One turn sends every row of this set to another row. A few are shown first. Where does it send the rows asked after them?
bufuz: [ 13  -8 -11  28  -3   5   5   0  19 -13 -25 -11 -32]
nezu: [ -4  -2   5  18  -2  10 -25  -2   9  17  22  22  11]
sunu: [ -1   8  21 -15  13   1 -20   7 -13 -14  25  -4  13]
kis: [ 15 -10 -15  33  -1   9  -8  -1  28   9 -15   4 -22]
Gavi: [ 18  -7 -11  21  10   8 -23   1  29  23  -2  10  -8]
sazod: [ 21   3   8 -23  28  -4 -16  12   2 -17   1 -24  -8]
lusa: [ 25  16 -25  -8  -1  -2  11 -27  -3 -11 -16  12   6]
rep: [  3 -26  -3  40 -11  15   6   3   9   1  -9  17  -5]
voze: [ -9  -3   6  27 -20   6  13   0  -6 -32  -5  -5 -21]
Kuvur: [ 11 -15  18 -11  23   6 -18  15  -8   2  18   7  23]
pubi: [ -7 -19   2  20 -23   1  15   3  12 -10 -17  -8 -27]
Godat: [ 21   2   6 -19  31  -1 -30  10  10   5   8 -10   3]
larik: [ -5 -21  -3  26 -22   4   3   0  22  14  -9   8 -17]
bopu: [ 26  17 -22 -14   4  -3   8 -25  -5 -11 -12  12  10]
bek: [ 21  -3  -3  -1  23   4 -31   6  21  21   7   5   3]
fivu: [  6 -24   0  29   1  16 -10   5  10  17   4  25   9]
goba: [ -3   7  23 -13   5  -1  -4   7 -19 -34  14 -15  -1]
zubod: [ 11 -12  22 -18  21   4  -6  18 -18 -20  11  -8  13]
did: [ -8  -6  -2  37 -16  12 -11  -6  12  10   9  22  -3]
pid: [  1 -14   9  -7   3   0 -24   6  17  29  16  10   8]
mup: [ 18   1   6 -10  17  -3   0  11   0 -31 -12 -29 -22]
Pogon: [ 26  17 -23 -14   4  -3   5 -25  -4  -8 -11  14  10]
Muf: [  2 -24   1  33 -12  12  19   7  -2 -21 -16   3 -15]
retal: [ -1   4  14  -3   9   5 -30   2  -2   7  29  13  17]
Miga: [ -2 -19   0  15 -11   4 -14   2  24  29   4  16  -2]
sitif: [ 25  17 -23 -10   1  -3  10 -26  -4 -14 -15  11   6]
sofev: [  2  -9  19 -26  12  -5 -22  11   5  14  18  -3  10]
ketu: [ 25  18 -22 -13   3  -4  10 -25  -5 -14 -14  10   8]
Minev: [ -7   2  16   5  -9   2   9   4 -16 -42   1 -17 -15]
gevug: [ 15  -4  -3  10   4   1   8   6   7 -29 -23 -24 -31]
pusu: [  3 -19  11  14  -2   7  21  12 -15 -36 -13 -11 -12]
fut: [ 25  16 -25  -7   2  -2   7 -27  -2  -6 -13  15   9]
Rute: [ -9  -6  -1  40 -23  10   4  -5   5 -11  -2  10 -16]
sig: [ -2 -10  21 -20  -1  -8   7  13  -7 -24  -4 -26 -15]
Tis: [  2  -7  23 -32  10  -8  -9  15  -4  -9  10 -18   0]
bef: [ 24  15 -25  -7   0  -1   9 -27  -2  -9 -16  14   7]
ruri: [ -5 -16  12   0 -15  -5  18   9   0 -25 -14 -21 -26]
seb: [  8 -14  20  -8  11   4  10  16 -20 -36  -2 -16  -1]
fovun: [  9 -19   8   8  14  12 -20   9   3  18  15  21  22]
sot: [ 25  16 -24 -10   4  -2   5 -26  -2  -7 -12  16  11]

retal turns into nezu
bek turns into Gavi
Now find these:
Miga turns into larik
fut turns into bef
Muf turns into pusu

